128 stands for zero in the data rows.
Every row has a hidden score from 0 to 20. What is each row's score? 10 is about the middle. The score is a weighted sum of the row's numbers plus the product of two more (or one squared), each taken from its middle value.
[107 117 111 106 176 182 115 114 156 111 112 116 113 117 114 112] >> 9
[108 115 111 118 139 138 114 115 126 113 111 116 115 131 113 145] >> 9
[210 108 111 212 108 112 116 115 110 109 112 209 221 107 230 107] >> 12
[192 106 172 107 104 115 116 116 111 110 110 116 206 181 190 108] >> 12
[108 116 176 110 108 110 170 167 109 156 174 115 115 112 113 109] >> 10
[116 230 111 109 105 108 212 115 112 197 188 193 116 105 112 109] >> 19
[200 114 111 194 111 113 117 115 112 110 112 117 115 187 151 158] >> 11
[106 174 111 110 143 129 115 115 163 148 111 114 113 103 113 108] >> 9
[110 125 140 114 108 109 114 131 111 140 137 113 117 107 113 108] >> 8
[108 108 111 113 192 222 118 115 199 112 111 113 117 173 113 161] >> 11
[109 160 112 114 161 147 115 115 184 171 112 114 115 107 113 108] >> 10
[112 106 111 111 113 116 117 173 110 110 111 114 197 197 189 193] >> 11
[114 163 111 111 111 112 151 177 110 108 173 157 114 110 113 108] >> 16
[127 112 127 108 137 111 115 116 112 109 111 115 113 130 113 131] >> 9
[111 167 111 106 141 110 155 115 124 158 111 113 113 112 113 110] >> 11
[112 106 111 197 108 111 114 197 109 110 138 116 113 162 113 203] >> 8
[115 116 111 167 107 111 116 135 128 112 111 118 113 153 112 182] >> 9
[109 112 111 134 128 157 116 115 185 107 111 115 118 107 113 142] >> 9
[106 158 111 106 107 111 117 168 112 152 167 153 113 108 113 108] >> 12
[164 108 200 114 110 112 155 115 111 112 168 150 116 107 113 109] >> 13
[130 106 182 114 110 109 147 115 110 109 146 115 114 109 136 108] >> 8
[131 109 111 177 105 123 116 116 114 111 110 118 119 172 113 177] >> 10
[107 169 111 111 112 110 146 140 129 133 111 113 117 111 113 109] >> 11
[230 115 111 215 108 114 114 115 110 110 110 114 255 183 245 109] >> 15
[201 112 111 178 106 111 116 116 109 109 111 116 164 178 113 176] >> 15
[211 104 111 170 106 111 115 116 108 110 111 181 195 106 205 108] >> 13
[109 112 216 112 114 112 118 115 108 176 176 168 115 106 166 108] >> 3
[143 112 111 136 157 161 118 115 110 109 111 103 114 107 113 109] >> 8
[110 230 111 107 106 110 217 115 110 205 179 196 111 109 113 109] >> 17
[109 108 111 151 105 109 117 119 131 108 111 114 116 145 113 174] >> 9
[110 144 111 108 150 123 116 116 129 144 111 111 112 115 112 109] >> 9
[108 108 111 113 106 109 115 116 108 111 112 182 252 215 245 202] >> 11
[113 197 111 110 103 111 184 115 111 168 168 154 115 111 113 109] >> 15
[109 186 111 109 145 107 153 115 150 156 111 113 116 107 113 108] >> 10
[112 152 111 111 108 107 116 166 111 109 167 155 114 107 143 107] >> 12
[131 115 162 113 128 111 116 114 109 130 110 115 117 120 113 109] >> 8
[108 151 111 115 164 156 115 115 192 142 110 117 115 104 113 109] >> 9
[114 120 111 109 102 108 117 178 109 111 173 157 151 110 153 108] >> 11
[110 115 111 142 135 156 115 115 131 110 111 116 120 108 114 133] >> 8
[146 116 163 112 157 132 116 115 109 133 110 110 113 104 113 108] >> 7
[109 112 194 111 112 112 117 179 110 110 196 185 112 110 178 109] >> 8
[112 228 111 110 114 109 214 115 111 225 208 214 113 108 114 109] >> 16
[114 132 111 111 105 108 119 153 110 110 136 109 143 110 113 129] >> 11
[178 114 111 161 106 111 114 115 110 110 111 114 211 164 206 109] >> 14
[160 112 212 112 112 114 158 115 110 168 159 113 116 108 114 109] >> 9
[114 110 194 112 147 110 163 116 110 149 150 122 118 107 113 109] >> 8
[110 199 111 111 192 164 113 116 196 167 112 115 116 108 112 108] >> 10
[103 141 150 116 133 112 141 114 111 160 112 112 115 99 114 110] >> 6
[130 108 155 112 128 110 131 115 107 110 110 111 115 124 114 109] >> 9
[112 113 111 122 143 137 115 115 110 109 110 113 118 119 113 128] >> 8
[114 195 111 112 148 110 170 116 133 183 112 119 114 110 112 109] >> 11
[159 115 111 216 106 108 116 129 110 110 111 115 115 211 113 208] >> 11
[104 112 111 112 185 194 117 115 175 111 111 109 113 126 113 135] >> 9
[108 112 111 166 202 255 114 115 225 110 110 117 116 172 113 108] >> 10
[110 109 111 111 192 228 115 116 153 107 112 94 115 97 114 108] >> 9
[113 118 168 117 109 111 118 115 111 110 111 114 211 195 204 183] >> 7
[136 115 117 157 111 108 118 115 110 110 109 114 115 180 114 172] >> 10
[109 109 111 112 108 110 116 194 108 108 191 174 146 111 167 108] >> 11
[111 114 95 100 179 186 115 115 133 108 110 115 114 111 113 109] >> 9
[144 106 171 119 110 110 145 116 109 111 128 116 116 111 131 109] >> 8
[107 111 111 137 200 239 116 115 209 106 110 112 115 148 113 108] >> 10
[162 112 142 114 108 109 116 115 110 107 144 203 118 107 170 108] >> 10
[104 143 111 106 109 112 130 149 109 110 138 144 112 102 114 109] >> 11
[111 117 111 139 156 208 117 114 175 109 111 118 112 112 113 109] >> 9
[126 113 110 148 105 108 117 136 108 113 111 117 116 148 113 173] >> 10
[168 110 157 110 153 123 137 115 112 109 111 118 113 112 113 109] >> 10
[147 155 147 112 111 111 164 115 111 153 111 119 113 112 113 109] >> 11
[111 109 136 117 126 125 123 115 109 110 117 116 118 108 114 109] >> 8
[111 190 111 105 212 183 114 115 218 176 112 114 113 110 113 108] >> 9
[106 139 111 108 141 118 116 115 123 144 112 113 121 109 113 108] >> 9
[111 112 111 107 112 113 207 235 108 110 255 255 117 106 216 109] >> 18
[108 207 111 114 195 173 117 115 207 178 112 118 117 105 113 109] >> 11
[109 111 111 112 187 190 117 115 173 111 111 113 114 126 113 129] >> 9
[108 108 111 114 179 188 115 116 167 110 113 116 115 108 113 121] >> 8
[116 109 185 111 114 112 176 116 112 202 173 167 113 105 113 109] >> 13
[109 155 111 115 111 114 116 131 144 144 112 115 115 105 114 133] >> 9
[111 109 169 114 106 113 116 183 111 111 189 161 118 113 172 109] >> 8
[107 110 111 130 139 125 115 116 109 109 112 116 114 129 113 129] >> 8
[112 107 111 112 185 191 117 115 180 107 111 110 115 124 113 131] >> 9
[112 154 175 111 108 111 172 115 111 176 158 114 111 108 113 108] >> 9
[116 153 111 115 146 131 117 115 166 156 112 114 116 102 114 109] >> 10
[109 133 111 109 237 228 116 114 242 161 111 116 115 120 113 109] >> 12
[111 114 111 109 150 176 113 115 134 110 111 113 114 140 113 132] >> 10
[166 120 193 107 110 110 170 115 109 112 178 115 114 102 159 108] >> 11
[182 106 111 214 103 126 114 115 109 110 111 115 114 152 113 120] >> 11
[113 111 111 107 107 109 117 181 110 110 111 113 187 197 183 191] >> 12
[113 113 111 133 114 112 117 166 108 111 139 119 118 136 113 151] >> 10
[109 146 190 112 112 109 166 115 111 109 149 148 116 103 113 108] >> 13
[112 113 182 106 107 109 147 140 108 108 153 115 112 107 134 108] >> 8
[112 121 192 108 153 107 157 116 109 150 141 114 112 106 113 109] >> 6
[122 110 168 111 104 113 139 115 111 143 139 117 116 114 113 109] >> 9
[102 108 116 112 177 178 115 115 129 109 112 113 113 103 112 109] >> 7
[108 112 156 105 121 110 117 115 110 141 124 117 115 135 113 110] >> 9
[113 110 111 110 191 207 114 116 187 110 111 115 114 131 113 135] >> 10
[110 112 111 110 204 217 117 115 198 111 110 113 116 142 113 146] >> 10
[107 149 111 111 132 124 115 115 149 148 112 111 115 115 114 107] >> 10
[107 111 111 132 131 141 116 116 125 112 111 114 117 107 114 131] >> 7
[105 163 111 110 138 111 116 116 156 152 111 112 112 100 113 128] >> 8
[113 160 111 109 165 145 115 115 182 170 111 110 116 97 112 109] >> 10
[110 198 111 108 104 111 183 145 109 185 145 108 115 107 113 108] >> 12
[171 119 111 204 114 108 119 115 110 111 110 109 167 175 112 196] >> 12
[130 142 111 114 138 109 144 114 110 142 112 115 115 99 113 108] >> 11
[183 112 180 113 110 109 115 114 110 110 170 187 114 108 187 109] >> 11
[108 158 111 110 112 111 149 165 108 109 160 141 110 105 113 108] >> 13
[107 152 110 110 128 109 130 115 145 141 111 117 114 101 114 108] >> 10
[141 106 111 168 103 129 118 115 109 109 112 110 119 187 113 168] >> 11
[108 118 110 115 200 236 116 116 202 109 112 109 112 166 114 143] >> 12
[146 108 169 110 106 107 141 115 110 110 135 116 116 106 131 110] >> 9
[112 129 111 109 157 155 116 115 157 139 111 114 113 109 114 107] >> 10
